In the rows, zero is written as 100.
A state moves one step at a time under one of 6 hidden systems, and each row is a state written as 18 numbers. Each run below is a few steps of one system.
seq 1, j_896, 11 rows:
67, 98, 92, 78, 63, 120, 85, 115, 89, 109, 118, 127, 87, 97, 116, 74, 103, 109
81, 125, 103, 93, 92, 66, 80, 107, 86, 121, 96, 72, 111, 98, 74, 81, 98, 100
77, 109, 113, 101, 87, 118, 117, 115, 103, 137, 62, 109, 79, 100, 114, 103, 98, 103
119, 117, 100, 120, 96, 96, 104, 116, 68, 113, 102, 89, 135, 118, 122, 100, 95, 86
109, 108, 116, 106, 106, 126, 122, 75, 95, 117, 85, 99, 96, 83, 84, 104, 70, 75
110, 110, 99, 113, 65, 120, 97, 106, 102, 84, 125, 96, 126, 97, 127, 124, 91, 105
99, 96, 105, 97, 106, 92, 114, 83, 104, 85, 99, 91, 122, 96, 45, 126, 100, 84
102, 105, 83, 121, 96, 116, 107, 117, 138, 92, 106, 110, 88, 99, 108, 130, 95, 128
101, 84, 113, 98, 125, 73, 95, 112, 93, 73, 118, 109, 112, 128, 83, 123, 109, 85
100, 83, 73, 105, 127, 115, 91, 100, 121, 113, 99, 125, 80, 91, 87, 86, 80, 111
87, 105, 126, 87, 103, 79, 54, 107, 100, 80, 121, 103, 95, 114, 129, 104, 105, 100
seq 2, j_388:
107, 88, 93, 94, 121, 64, 81, 110, 114, 75, 95, 96, 106, 112, 92, 95, 111, 100
112, 107, 92, 94, 116, 100, 100, 82, 108, 108, 68, 110, 66, 86, 103, 89, 101, 99
115, 101, 108, 95, 101, 85, 84, 101, 105, 79, 107, 97, 98, 111, 139, 95, 123, 85
111, 98, 81, 96, 119, 84, 99, 72, 91, 120, 96, 94, 96, 88, 81, 79, 116, 90
114, 126, 109, 108, 90, 118, 102, 80, 97, 99, 102, 95, 90, 93, 142, 103, 112, 103
103, 83, 99, 97, 103, 80, 114, 91, 89, 99, 124, 83, 123, 110, 90, 98, 127, 86
110, 118, 81, 117, 102, 125, 117, 81, 84, 117, 97, 103, 94, 85, 97, 98, 92, 123
97, 98, 127, 99, 89, 104, 117, 109, 97, 71, 130, 93, 108, 119, 113, 115, 106, 93
97, 82, 65, 100, 103, 95, 112, 104, 86, 113, 111, 106, 108, 96, 62, 89, 94, 119
93, 135, 127, 104, 92, 121, 101, 107, 101, 81, 100, 110, 77, 102, 109, 115, 80, 113
82, 65, 94, 81, 88, 74, 104, 129, 108, 96, 118, 104, 104, 117, 87, 92, 113, 91
seq 3, j_222:
95, 118, 127, 96, 70, 123, 96, 106, 91, 86, 82, 110, 105, 100, 125, 131, 87, 101
100, 90, 84, 108, 109, 98, 97, 111, 104, 104, 124, 100, 133, 108, 72, 70, 91, 73
104, 108, 94, 97, 92, 110, 101, 95, 109, 114, 64, 108, 78, 80, 93, 127, 78, 113
90, 108, 121, 103, 91, 109, 87, 111, 120, 78, 120, 103, 125, 115, 111, 104, 119, 72
115, 77, 64, 105, 120, 81, 102, 102, 105, 125, 91, 103, 98, 93, 76, 101, 88, 104
94, 118, 131, 99, 97, 120, 90, 93, 112, 84, 84, 115, 84, 101, 132, 127, 105, 100
108, 70, 85, 98, 109, 79, 89, 103, 104, 97, 134, 90, 126, 109, 95, 81, 105, 81
102, 111, 94, 100, 115, 102, 90, 78, 96, 116, 59, 109, 73, 82, 101, 118, 94, 127
86, 96, 134, 95, 85, 108, 94, 103, 118, 75, 127, 84, 117, 113, 133, 89, 116, 85
118, 80, 59, 103, 121, 68, 99, 92, 82, 118, 88, 91, 113, 94, 71, 94, 97, 116
88, 127, 135, 102, 94, 134, 107, 91, 112, 83, 76, 105, 76, 96, 133, 103, 102, 114
seq 4, j_518, 11 rows:
101, 74, 100, 110, 109, 87, 114, 109, 105, 91, 109, 77, 97, 111, 117, 116, 93, 136
103, 101, 102, 94, 119, 97, 111, 100, 74, 68, 87, 123, 98, 114, 80, 98, 111, 107
95, 92, 103, 98, 96, 107, 104, 107, 100, 92, 127, 90, 91, 103, 118, 58, 82, 111
98, 112, 99, 73, 91, 72, 82, 91, 78, 88, 94, 98, 91, 90, 74, 99, 99, 106
82, 110, 90, 100, 85, 112, 117, 117, 121, 116, 99, 100, 82, 101, 102, 65, 111, 101
102, 108, 109, 100, 93, 68, 94, 113, 83, 114, 88, 80, 102, 106, 107, 120, 90, 104
104, 99, 82, 105, 100, 123, 125, 103, 91, 119, 81, 122, 100, 99, 96, 83, 106, 87
112, 124, 110, 114, 95, 101, 85, 100, 91, 109, 115, 81, 110, 101, 131, 106, 81, 98
107, 91, 90, 90, 91, 109, 111, 80, 87, 103, 101, 115, 109, 87, 73, 111, 107, 76
98, 124, 92, 123, 100, 116, 89, 102, 126, 105, 120, 94, 97, 96, 119, 110, 98, 119
93, 85, 122, 88, 99, 88, 106, 96, 89, 85, 104, 105, 109, 109, 79, 141, 106, 80
seq 5, j_518, 11 rows:
121, 104, 89, 85, 104, 71, 81, 86, 74, 94, 139, 110, 73, 106, 121, 106, 132, 92
82, 107, 108, 94, 124, 100, 113, 63, 96, 122, 119, 98, 60, 96, 88, 83, 137, 99
72, 99, 122, 89, 90, 91, 91, 93, 81, 115, 107, 89, 85, 108, 139, 112, 135, 132
70, 86, 102, 99, 118, 99, 105, 86, 63, 124, 87, 101, 127, 109, 82, 88, 130, 115
77, 111, 115, 110, 90, 132, 100, 93, 85, 110, 82, 87, 120, 94, 124, 80, 87, 135
92, 102, 102, 93, 70, 103, 89, 106, 74, 89, 95, 92, 156, 98, 81, 98, 91, 99
98, 114, 75, 119, 83, 128, 110, 106, 121, 105, 92, 93, 121, 82, 69, 86, 66, 115
111, 124, 110, 102, 67, 98, 99, 133, 116, 71, 100, 96, 113, 105, 92, 133, 70, 88
122, 77, 66, 108, 104, 102, 119, 124, 120, 102, 114, 121, 97, 102, 68, 109, 73, 80
121, 128, 109, 110, 116, 97, 89, 111, 120, 84, 107, 118, 57, 105, 111, 124, 71, 90
106, 67, 104, 78, 106, 83, 99, 107, 103, 95, 129, 126, 75, 112, 108, 105, 110, 57
seq 6, j_79, 11 rows:
86, 58, 100, 106, 126, 119, 137, 114, 125, 82, 104, 126, 92, 122, 100, 96, 131, 104
122, 72, 75, 113, 117, 85, 84, 103, 83, 93, 120, 91, 106, 104, 127, 114, 77, 148
87, 95, 106, 78, 133, 107, 81, 76, 94, 67, 92, 135, 80, 95, 73, 73, 101, 105
99, 97, 94, 87, 68, 78, 72, 122, 128, 82, 119, 73, 95, 95, 126, 70, 83, 116
87, 110, 108, 81, 119, 64, 84, 94, 85, 105, 48, 97, 97, 100, 68, 99, 115, 100
113, 106, 100, 103, 75, 114, 126, 129, 128, 99, 81, 93, 80, 105, 142, 57, 94, 83
122, 104, 114, 102, 115, 65, 92, 93, 51, 105, 86, 83, 132, 114, 104, 117, 95, 84
115, 110, 85, 96, 87, 142, 126, 79, 103, 112, 91, 116, 87, 77, 97, 60, 96, 68
107, 123, 129, 109, 84, 84, 94, 88, 88, 87, 137, 58, 123, 106, 117, 132, 101, 97
89, 84, 71, 88, 96, 109, 126, 82, 95, 128, 95, 122, 99, 87, 48, 101, 128, 82
105, 132, 111, 132, 92, 118, 121, 108, 123, 90, 129, 78, 81, 108, 133, 125, 100, 134
seq 7, j_222 (11 x 18):
127, 94, 66, 92, 82, 81, 63, 129, 100, 80, 81, 111, 118, 95, 114, 91, 75, 107
91, 127, 134, 89, 124, 98, 90, 92, 120, 92, 61, 105, 80, 101, 85, 81, 97, 64
124, 78, 74, 84, 60, 83, 97, 118, 122, 101, 99, 89, 105, 92, 133, 81, 110, 78
122, 144, 100, 115, 132, 83, 89, 79, 94, 115, 66, 98, 94, 100, 93, 112, 118, 79
108, 76, 105, 99, 82, 123, 133, 92, 125, 107, 114, 93, 86, 96, 143, 85, 119, 79
137, 118, 80, 116, 117, 73, 86, 73, 72, 104, 116, 83, 121, 96, 91, 131, 108, 104
78, 96, 110, 102, 113, 143, 128, 69, 113, 107, 101, 111, 76, 91, 104, 86, 124, 112
113, 96, 97, 105, 82, 74, 88, 103, 95, 81, 151, 67, 120, 103, 107, 130, 90, 123
73, 96, 94, 99, 137, 112, 112, 82, 84, 103, 78, 129, 91, 103, 58, 94, 125, 124
92, 93, 116, 99, 66, 104, 96, 133, 116, 74, 132, 84, 86, 106, 139, 102, 64, 129
90, 91, 99, 82, 128, 65, 89, 98, 62, 90, 89, 116, 122, 113, 45, 100, 115, 88
seq 8, j_896, 11 rows:
107, 141, 89, 98, 100, 94, 100, 90, 82, 110, 75, 123, 82, 96, 75, 124, 125, 93
99, 99, 101, 125, 98, 109, 124, 118, 121, 130, 127, 89, 95, 116, 129, 102, 111, 86
114, 86, 98, 93, 115, 87, 95, 80, 48, 110, 108, 112, 105, 100, 86, 129, 87, 99
79, 126, 103, 117, 104, 144, 95, 84, 125, 113, 122, 109, 93, 91, 99, 90, 104, 104
85, 70, 119, 91, 88, 76, 92, 108, 83, 92, 121, 76, 125, 112, 105, 125, 93, 116
86, 114, 86, 109, 122, 121, 101, 90, 100, 104, 67, 121, 104, 92, 60, 97, 99, 117
93, 106, 125, 116, 97, 98, 97, 129, 122, 88, 114, 80, 101, 122, 142, 101, 88, 112
107, 66, 98, 84, 115, 95, 108, 99, 67, 91, 76, 121, 120, 101, 71, 93, 84, 85
110, 142, 92, 117, 96, 122, 79, 101, 135, 94, 102, 94, 84, 86, 119, 81, 79, 108
92, 64, 131, 71, 80, 73, 103, 112, 92, 78, 100, 94, 116, 114, 107, 114, 109, 69
122, 116, 46, 112, 105, 109, 93, 91, 112, 117, 74, 111, 103, 75, 76, 86, 94, 112
seq 9, j_705, 11 rows:
110, 85, 109, 101, 106, 99, 123, 98, 109, 115, 98, 88, 87, 102, 113, 94, 91, 77
121, 98, 81, 101, 100, 95, 92, 92, 78, 105, 104, 112, 111, 99, 117, 101, 113, 92
98, 110, 107, 100, 117, 107, 96, 71, 104, 104, 110, 91, 96, 92, 90, 85, 104, 90
96, 88, 100, 93, 81, 100, 92, 91, 101, 97, 113, 95, 106, 93, 121, 116, 109, 109
89, 107, 94, 110, 117, 104, 104, 91, 95, 102, 101, 102, 111, 105, 81, 108, 116, 118
95, 87, 111, 105, 98, 114, 109, 106, 113, 93, 106, 95, 96, 103, 119, 102, 85, 110
102, 93, 95, 98, 103, 92, 94, 111, 78, 86, 103, 109, 118, 111, 96, 109, 97, 110
93, 108, 100, 99, 105, 109, 99, 101, 113, 93, 99, 104, 87, 95, 86, 78, 82, 103
99, 103, 112, 88, 81, 84, 90, 112, 99, 85, 99, 96, 98, 105, 112, 115, 98, 97
94, 105, 84, 99, 103, 96, 109, 107, 102, 109, 92, 107, 95, 101, 70, 88, 106, 100
109, 112, 112, 103, 96, 98, 100, 106, 112, 105, 91, 92, 83, 100, 126, 104, 91, 91
seq 10, j_388, 11 rows:
99, 66, 102, 86, 108, 96, 104, 99, 72, 102, 105, 125, 95, 109, 108, 118, 109, 95
89, 117, 92, 108, 115, 117, 82, 94, 96, 98, 111, 112, 102, 101, 98, 70, 102, 114
80, 84, 130, 79, 94, 92, 99, 90, 95, 99, 107, 87, 84, 101, 112, 102, 99, 103
94, 102, 83, 96, 90, 94, 96, 105, 83, 104, 83, 99, 116, 99, 99, 78, 116, 115
97, 118, 124, 108, 105, 102, 114, 101, 107, 104, 89, 77, 92, 103, 108, 92, 84, 99
111, 74, 90, 91, 80, 93, 117, 112, 91, 100, 97, 97, 115, 103, 109, 89, 99, 85
119, 129, 91, 114, 106, 106, 96, 95, 97, 98, 100, 92, 109, 91, 84, 89, 75, 99
103, 93, 110, 89, 75, 103, 115, 100, 117, 88, 113, 95, 91, 95, 104, 113, 99, 82
113, 107, 71, 108, 99, 86, 86, 108, 96, 99, 108, 104, 115, 99, 84, 114, 102, 110
94, 120, 116, 105, 107, 114, 108, 96, 118, 99, 98, 110, 76, 101, 91, 122, 99, 92
97, 73, 86, 97, 98, 88, 90, 120, 101, 100, 114, 115, 106, 114, 117, 112, 111, 101
seq 11, j_79 (11 x 18):
71, 67, 128, 72, 100, 85, 112, 84, 86, 77, 111, 84, 96, 101, 82, 104, 108, 119
105, 105, 54, 100, 77, 97, 108, 115, 107, 83, 97, 104, 102, 95, 93, 79, 120, 136
93, 106, 126, 101, 127, 83, 119, 107, 95, 73, 94, 88, 83, 119, 77, 95, 84, 116
120, 84, 74, 79, 71, 86, 102, 129, 91, 83, 100, 124, 84, 100, 108, 85, 89, 94
114, 148, 102, 115, 123, 84, 80, 97, 96, 98, 94, 88, 92, 101, 85, 91, 81, 99
95, 91, 118, 70, 77, 95, 102, 112, 107, 102, 100, 113, 71, 99, 107, 86, 91, 57
117, 136, 83, 118, 93, 84, 77, 104, 94, 126, 92, 85, 115, 98, 114, 108, 107, 98
81, 97, 131, 96, 114, 119, 119, 87, 101, 122, 87, 109, 86, 104, 95, 92, 104, 65
115, 97, 85, 112, 71, 106, 94, 109, 92, 116, 120, 91, 124, 100, 145, 114, 106, 103
84, 106, 111, 109, 135, 117, 104, 66, 83, 115, 92, 106, 116, 97, 64, 106, 108, 97
94, 83, 100, 99, 61, 129, 115, 109, 118, 88, 130, 98, 100, 94, 131, 100, 96, 112
seq 12, j_705:
131, 128, 101, 114, 127, 103, 81, 107, 90, 97, 81, 128, 80, 108, 118, 110, 76, 87
94, 76, 111, 75, 95, 84, 85, 104, 109, 94, 126, 104, 106, 105, 89, 84, 95, 51
101, 118, 73, 94, 99, 85, 62, 85, 97, 130, 89, 102, 83, 76, 98, 104, 100, 118
71, 103, 141, 93, 107, 106, 105, 87, 122, 107, 85, 95, 94, 108, 111, 110, 133, 75
106, 68, 67, 112, 91, 89, 102, 112, 95, 133, 103, 84, 129, 101, 118, 98, 106, 119
102, 114, 120, 113, 137, 124, 106, 71, 81, 101, 68, 107, 100, 99, 106, 91, 97, 102
107, 70, 101, 93, 72, 103, 95, 105, 114, 74, 124, 81, 137, 100, 127, 82, 98, 90
107, 120, 84, 101, 115, 92, 94, 73, 69, 94, 85, 93, 109, 84, 60, 108, 92, 134
92, 101, 125, 95, 82, 125, 119, 104, 149, 64, 102, 99, 87, 99, 112, 98, 108, 91
121, 88, 76, 105, 95, 57, 104, 121, 78, 93, 114, 87, 117, 112, 84, 137, 96, 123
97, 111, 99, 102, 128, 129, 122, 95, 115, 97, 82, 134, 55, 97, 78, 80, 89, 93

Name the system that made each run.
seq 13, 2 rows:
96, 97, 103, 106, 96, 105, 111, 123, 80, 102, 111, 104, 100, 120, 133, 81, 102, 113
105, 105, 105, 92, 109, 99, 106, 88, 71, 104, 95, 98, 100, 96, 77, 72, 76, 91
  j_896
seq 14 (2 x 18):
97, 86, 104, 90, 120, 73, 109, 78, 87, 105, 123, 90, 99, 110, 90, 83, 149, 81
98, 95, 76, 100, 106, 108, 104, 77, 89, 128, 107, 102, 65, 82, 112, 89, 103, 139
  j_896
seq 15:
86, 112, 115, 98, 104, 96, 107, 87, 141, 125, 48, 83, 88, 87, 91, 106, 119, 81
124, 71, 88, 110, 94, 81, 117, 109, 108, 120, 73, 82, 125, 107, 135, 121, 123, 85
  j_705
seq 16, 2 rows:
107, 88, 92, 108, 96, 119, 124, 120, 93, 130, 86, 118, 86, 105, 122, 93, 85, 91
121, 125, 106, 105, 99, 97, 84, 90, 73, 98, 119, 96, 112, 101, 108, 101, 85, 79
  j_896
seq 17, 2 rows:
76, 89, 118, 85, 93, 78, 90, 93, 109, 144, 73, 85, 84, 89, 103, 128, 104, 95
97, 112, 99, 119, 103, 119, 105, 110, 115, 111, 77, 112, 111, 113, 135, 100, 138, 93
  j_79
seq 18 (2 x 18):
110, 113, 118, 99, 108, 95, 103, 106, 104, 103, 67, 110, 98, 113, 112, 107, 117, 59
122, 81, 74, 102, 100, 85, 101, 100, 106, 125, 104, 84, 115, 93, 100, 81, 96, 74
  j_705
seq 19:
96, 129, 90, 102, 103, 96, 67, 135, 72, 116, 67, 128, 95, 107, 97, 91, 57, 114
74, 113, 138, 81, 85, 98, 89, 124, 123, 100, 81, 97, 102, 109, 95, 67, 84, 50
  j_705
seq 20, 2 rows:
87, 133, 103, 110, 67, 125, 101, 106, 94, 117, 100, 92, 99, 90, 116, 101, 85, 123
74, 99, 122, 100, 97, 105, 109, 118, 85, 93, 101, 110, 127, 121, 75, 116, 102, 87
  j_79
seq 21 (2 x 18):
89, 110, 104, 100, 74, 119, 94, 103, 109, 68, 111, 94, 129, 94, 91, 113, 93, 121
83, 86, 100, 100, 97, 84, 113, 115, 120, 89, 96, 86, 104, 104, 63, 123, 91, 121
  j_388
seq 22 (2 x 18):
107, 116, 77, 105, 124, 64, 94, 111, 139, 110, 93, 99, 60, 102, 79, 115, 122, 104
101, 89, 131, 96, 113, 89, 132, 115, 105, 109, 85, 105, 60, 126, 132, 110, 122, 80
  j_518
seq 23 (2 x 18):
117, 165, 110, 114, 95, 130, 101, 64, 95, 98, 79, 95, 100, 85, 110, 93, 117, 84
111, 91, 91, 107, 77, 102, 140, 88, 125, 108, 140, 62, 114, 94, 89, 89, 121, 75
  j_222
seq 24 (2 x 18):
107, 90, 106, 108, 122, 121, 117, 79, 66, 105, 95, 112, 98, 100, 112, 107, 92, 117
96, 112, 109, 97, 92, 117, 82, 90, 77, 81, 126, 107, 118, 103, 117, 87, 105, 101
  j_518
seq 25, 2 rows:
81, 133, 121, 102, 103, 107, 50, 105, 105, 102, 100, 129, 111, 112, 114, 124, 119, 75
74, 78, 99, 108, 101, 111, 86, 110, 126, 153, 96, 98, 113, 94, 105, 90, 80, 84
  j_79
seq 26 (2 x 18):
102, 87, 76, 104, 113, 78, 72, 128, 109, 103, 93, 125, 123, 114, 84, 121, 108, 87
100, 98, 120, 111, 129, 119, 109, 96, 127, 110, 80, 103, 79, 100, 103, 94, 70, 84
  j_518
seq 27, 2 rows:
99, 118, 92, 79, 99, 92, 69, 102, 125, 93, 110, 120, 57, 95, 117, 67, 117, 81
100, 110, 103, 81, 105, 58, 63, 85, 92, 122, 100, 92, 75, 96, 117, 99, 125, 90
  j_388
seq 28:
80, 71, 139, 104, 135, 103, 128, 83, 112, 110, 89, 87, 92, 112, 97, 114, 108, 93
119, 84, 72, 117, 108, 119, 95, 97, 72, 88, 107, 111, 125, 101, 128, 98, 91, 141
  j_896
seq 29:
94, 111, 117, 108, 99, 101, 88, 98, 101, 118, 73, 84, 124, 100, 108, 109, 100, 90
103, 85, 93, 107, 96, 114, 109, 96, 107, 111, 78, 94, 133, 94, 96, 95, 96, 87
  j_705
seq 30, 2 rows:
94, 132, 101, 105, 85, 83, 98, 132, 123, 94, 105, 92, 92, 110, 87, 99, 92, 95
99, 101, 104, 96, 105, 83, 104, 121, 95, 121, 78, 113, 81, 110, 93, 119, 89, 84
  j_79
seq 31, 2 rows:
89, 130, 111, 80, 82, 118, 96, 95, 115, 81, 45, 101, 83, 79, 94, 65, 86, 104
115, 101, 102, 95, 52, 85, 113, 138, 114, 79, 86, 74, 122, 111, 138, 82, 106, 87
  j_896
seq 32, 2 rows:
60, 85, 116, 90, 74, 102, 99, 123, 107, 92, 165, 96, 105, 114, 90, 110, 97, 107
66, 109, 87, 93, 92, 99, 90, 110, 72, 125, 90, 117, 97, 95, 58, 119, 83, 134
  j_388
seq 33 (2 x 18):
92, 127, 80, 118, 104, 110, 114, 112, 114, 108, 105, 97, 88, 106, 97, 66, 114, 120
103, 98, 133, 95, 90, 96, 121, 105, 76, 99, 106, 86, 88, 112, 122, 108, 83, 96
  j_705
